In the data rows, the value 128 means zero.
Some points:
[147 129 103 101 125  60 109  67 165 160 150  66 158  74 109  94 167 115
 113  63  75 163 186 133 132 162 128  86 140 120 167 118  84 104 146 130
 126 168 126 185 154  98 147 103 136 170 122 151 177 122 133 107 139 127
 219 191 133  79  96 118 152 153  46 125]
[ 63 130 123 107  86 105 174 156  99 126 129 173 189 122  89 118 113 126
 150 166 164  52 161 199 159 149 117 120  74 124 102 100  84  86 118 166
 147 113 113 153 148  70 156 149 157 157 123 164 112  99 126 122 100 128
  87 152 139  95 166 120 125 115 123  87]
[162 122 105  91 135 117  71 110 167 135 122 143 172 131 103 134 237 224
 183  90 138 166 146 135 152 148 137  96 136  90 110 125 105 173 158 148
 176 148 124  40 118 101 128 123  96 191 217 158  99  83  95 118 125 126
 108 163 142 107 120 144  74  86 134  71]
[138 116 146 184 181 145 168 103 106 125  93 165  85  88 126 106 132 115
 106  70 112 118 166 138 125 152 124  90 116 137 125  57  99 151 102  90
 130 103  95 148  84 174 144  91 197 122 164 132 184 115 106 148  52  95
 164 117 135 120 115 112 110 137 153 120]
[126 117 149 140 129 134 152 105 100 138  98 146 123 108 147 145 255 112
 128 132 134 103 110 119  99 134 138 117  96  94 117 118 119  76  93 156
 125 117 129 159 118 162 108 114 145  97 117 114 126 150 138 159  98  99
 140  89 102 163 123 167 122 139 145 139]
[140 148 147 172 134 122 121 161 126 112 133 127  78 206 141 136 113 114
 129  95 103 133 106 118 101 136 126 142 165 147 141 124 152   0 140  87
 110 148 123  66 135  97 127 125 112 138 122 118 120 121  52 139 143 152
 123 153 120 142 147 104 144 130 119 186]
[177 145 112 155 138 142  91 119 134 100 124  99 115 161 127 125 137 104
 128 255  81 127 236  92 104 138 111 124 153 135 123 133 157 162 136  84
 105 162 121 141 141 136 126 116 127 147 120 131 140 108 105 131 139 136
 135 155 129 154 149 110 136 138 166 193]
[103 154  75 131  85 186 100 144 106 193 143 146 169  73 110 112 136  74
 181 141 165 147  90 150 137 171 113 137 158 156  90 141  95 114 179 106
 112 105  86 191 190 105 172  95  96 132  96 161 148 146 124 112 134 158
 155 108 160 128  87  93 108  85 147  90]
[ 62 203  99 137 103 140 143 154 110 139 178  90  73 144 150 132 117 160
  98 114 116 104 129 138 115 106 121 139 147 101 106 161 122 179 137 131
 111 172 132  76  88 145 148 124 128 113  87 106 136 111 136 116 159 105
 133 182 143 176 134 145 168 161 172 129]
[141 118 177 129 136 124 144  71 147 141 115 147 172 102 130 141 117 161
 122 134 137 155 125 139 113   0 136 132 130 100  92 138 147  86  93 142
 110  66 132 143 111 168 255  73 157 114 131 115 117 147 113 147 113 102
 144 117 137 137 138 139 126 134 106  96]
[128 156 130 179  91 139 138 147  93 112  80  97 104 160 124 139 111 137
 150 115 114  98 109 112 116  97 137 139 115 188 134 134 123 184 158 133
  85 139 157 132  85 109 135 146 167 143 144 141 114 157  99 136 168 193
 108 134  76 170  98 156 152 128  65 183]
[ 50  88 182  92 226  86 137 155 200  89 120 103  95  87 187 148 145 120
 196 120 159 200 147 120 149 130 169 155 135 153  79 154 127 156 174 127
  74 116 138 143 147  47 140 162 120 199 154 147 164 117 176 106 118  89
 171  69 121  85 201 201 128  44 129 147]
[127 194 112 174 103 151 125 157 139 134 156  91 108 152 159 104 127  95
  54 139 120 102 103 126 115  93 186 123 113 123 157 145 151 165 103 155
 137 121 140 120 113 116 146 176  94 151 162  77 104 124 125 138 141 146
 128 141  99  51 102  92 143 127 156 130]
[144  85  80 108 137 184 144 168 157  75  75 206 146 136 147 165 116 176
 108 146 132  83 117 220 198  34 155 146 147  99 144  97 135 111 160  26
 119 186  97 197 116 203  49 117  48  39 125 138 159  63 171 106 118 122
 105  85 160  84  66 146 125 116  83 150]
[117   0 109 159 123 124 139 177 105 161 179  70  94 153 146 113 123 107
 102 118 118 115 120 135 115 137 124 140 139 125 154 155 166 171 134 138
 129 143 123  99 118 135 174 140 106 108 121 102 106 120 141 129 126 154
 102 171 110 157 120  89 131 140 121 120]
[176 194 120 106 177  87 137 191 109 162 159  25 107  98 135 118 110 139
 129 131  91 113 105 138 111 140 147 164 168 122 171  93 137 130 136  92
 153 126 117 109 135 161 165 155 109 137 133 123  88 153 187 163 128 166
  63 141 100 144 141  87  86 144 126 125]
[151 161 118 141 136 119 136 172 134  85 155 105 160 170 157 167 122 100
 123 108 147 122 103 112 146 146 103 154 163 122 132 143 118 191  93 104
 140  90 139 114 117 115 112  82 127 113  86  51 159  88  95 165 131 156
 120 154  77 148 166 149 116 130 117 154]
[129 121 122 145 108 145 159 146 182 132 110 164 174 158  66 112  98 118
 155 140 184  81 156 100  75 141 140  87 147 108 132 103  45 109 159 197
 101 139 138 134 143 118 113 112 147 107 104 155 118 147 134 100 155  88
 100  87 153 114 160 112 103  83 122  54]
[112 141 161 149 151 113 181 102 151 169 133 168 192  81 139 133 109 147
 122 133 144 165 149 145 123 114 116 117  75 142 114 187 164  93 113 167
 136 193  77 151  77 152  82 129 137  98 168 110 151 175 105  97 126 148
 142 115  97 158 152 121 133 167 120  87]
[156 131 177 103 136  87 129 125 125  93 155 184 148 111 105  95 143 122
 138  91 130  94 153 135 144 131 167 105  97 176 130 186 143  93 128 166
 105 104 119 182  97 172 119 100 107 136 155 127 149 200 127  67 168 119
 120 171 167 117 113 154  86 176 146 125]
[119  98 176 126 125 161 141  79 158 116 115 106 180  95 169 140 106 125
 160 120 132 130 106 113 136 172 102 155 128 116 117 113 131  83  73 149
  67 124 133 161 103 204  86  87 141 131 189 137 109 144 121 192 121  52
 117 147 111 133 111 128 129 158 167 103]
[151 142   0 141 128 122 127 107 112 114 127 137 118 121 123 127 106 108
 136 109 127 132 104 112 116 141 116 131 125 134 128  93 255 140 144 116
 129 124 255 107 133 118  98 106 137 135 100 143 135 150 134 142 143 125
 128 134 122 119 164 119 118 129 117 158]
[134  72 111  30 127 202  91 126  73 155 126 128  93 138  69 111  61 179
  85 151 114 216 137  88 144 120 162 134 121 158 135 102  82 102  49 115
 185  82 117  79 118  69  70 116 141 120  92 129  73 166 174  90 160 139
 161 115  55  97 121 207 142 155 168 142]
[108 154 130 138 123 116 151 125 103 103 112 142  93 172 160 130 107 134
 120 115 105 107 110 112 118 106  95 113 138 152 145 130 150 187 108 136
 119 139 121 106 255 135 129 133 127 120 174 102 133 138 120 130 161 137
 127 130 109 161 127 140 139 166 126 152]
[115 145 254 106  38 150 123 130 146 149 153 166 178  90 110 108 126  79
 153 127 140 144 142 155 162 164 105 129  92 137 129 118 113 119 182 113
 112 121 162  50 167 164 133 173 132 106  67 140 149 143 168 109 120 154
 158 117 151 121  94  87 105  74 106 115]
[136 171 147 136  96 116 158 100 103 129 110  98  76 205 142 103 124 121
 118 135 135 159  92 125 146 159 155 126 161 107 170 208 168 184 102 138
 121 115 109 121 108 120 138 111 101  99 114 126 137 102 142 139  98 138
  70 111 138 125 164 124 189 151 106 110]
[139  79 133 126 159 118  77  56  94 119 114 137  84  77 137 152  52 164
  76 123 107 127 127 102 141 113 135 123  62 109 142 131  20 140 175  99
 242  84 139 136 120  81  79 149  34 168  22 160  82 129 128 171 148  85
  99  74  86 139 137 103 135 142 178 142]
[107 125 113  97 148  98  84 136 122  80 116 110 154 160  74 177 112  96
  71 150 116 147  47  77  59 171  84 145 133 135  84  82 116 176 124 123
 126 134 116  80 117  65  93 180 203 131 116 107  85 126  96  98 103 156
 107  96 255 118 127  96 188 140 114 148]
[155 139 103 106 130 120  62 126 146 165 134 173  71 139 133 128 106 140
 177 100 175 108 128 122 160 116  62 143 139 100 140 123 138 101  92 179
 182 129 108 189  83 174 137 224 182  89 185 145 139  69 140 134  77 117
 177  94 152 170  75 150 100  65 137 130]
Along one direction, these points spread out more than along any other. How many in every 100 of the points above lie lower along it than each point below? Answers are rounded to whole numbers. More than half of the points above lie lower than the first one.
[151 161 118 141 136 119 136 172 134  85 155 105 160 170 157 167 122 100
 123 108 147 122 103 112 146 146 103 154 163 122 132 143 118 191  93 104
 140  90 139 114 117 115 112  82 127 113  86  51 159  88  95 165 131 156
 120 154  77 148 166 149 116 130 117 154] 7
[141 118 177 129 136 124 144  71 147 141 115 147 172 102 130 141 117 161
 122 134 137 155 125 139 113   0 136 132 130 100  92 138 147  86  93 142
 110  66 132 143 111 168 255  73 157 114 131 115 117 147 113 147 113 102
 144 117 137 137 138 139 126 134 106  96] 76
[177 145 112 155 138 142  91 119 134 100 124  99 115 161 127 125 137 104
 128 255  81 127 236  92 104 138 111 124 153 135 123 133 157 162 136  84
 105 162 121 141 141 136 126 116 127 147 120 131 140 108 105 131 139 136
 135 155 129 154 149 110 136 138 166 193] 38
[128 156 130 179  91 139 138 147  93 112  80  97 104 160 124 139 111 137
 150 115 114  98 109 112 116  97 137 139 115 188 134 134 123 184 158 133
  85 139 157 132  85 109 135 146 167 143 144 141 114 157  99 136 168 193
 108 134  76 170  98 156 152 128  65 183] 17
[155 139 103 106 130 120  62 126 146 165 134 173  71 139 133 128 106 140
 177 100 175 108 128 122 160 116  62 143 139 100 140 123 138 101  92 179
 182 129 108 189  83 174 137 224 182  89 185 145 139  69 140 134  77 117
 177  94 152 170  75 150 100  65 137 130] 86
[140 148 147 172 134 122 121 161 126 112 133 127  78 206 141 136 113 114
 129  95 103 133 106 118 101 136 126 142 165 147 141 124 152   0 140  87
 110 148 123  66 135  97 127 125 112 138 122 118 120 121  52 139 143 152
 123 153 120 142 147 104 144 130 119 186] 14
[138 116 146 184 181 145 168 103 106 125  93 165  85  88 126 106 132 115
 106  70 112 118 166 138 125 152 124  90 116 137 125  57  99 151 102  90
 130 103  95 148  84 174 144  91 197 122 164 132 184 115 106 148  52  95
 164 117 135 120 115 112 110 137 153 120] 55
[ 50  88 182  92 226  86 137 155 200  89 120 103  95  87 187 148 145 120
 196 120 159 200 147 120 149 130 169 155 135 153  79 154 127 156 174 127
  74 116 138 143 147  47 140 162 120 199 154 147 164 117 176 106 118  89
 171  69 121  85 201 201 128  44 129 147] 62
[136 171 147 136  96 116 158 100 103 129 110  98  76 205 142 103 124 121
 118 135 135 159  92 125 146 159 155 126 161 107 170 208 168 184 102 138
 121 115 109 121 108 120 138 111 101  99 114 126 137 102 142 139  98 138
  70 111 138 125 164 124 189 151 106 110] 21
[103 154  75 131  85 186 100 144 106 193 143 146 169  73 110 112 136  74
 181 141 165 147  90 150 137 171 113 137 158 156  90 141  95 114 179 106
 112 105  86 191 190 105 172  95  96 132  96 161 148 146 124 112 134 158
 155 108 160 128  87  93 108  85 147  90] 69
[ 63 130 123 107  86 105 174 156  99 126 129 173 189 122  89 118 113 126
 150 166 164  52 161 199 159 149 117 120  74 124 102 100  84  86 118 166
 147 113 113 153 148  70 156 149 157 157 123 164 112  99 126 122 100 128
  87 152 139  95 166 120 125 115 123  87] 97
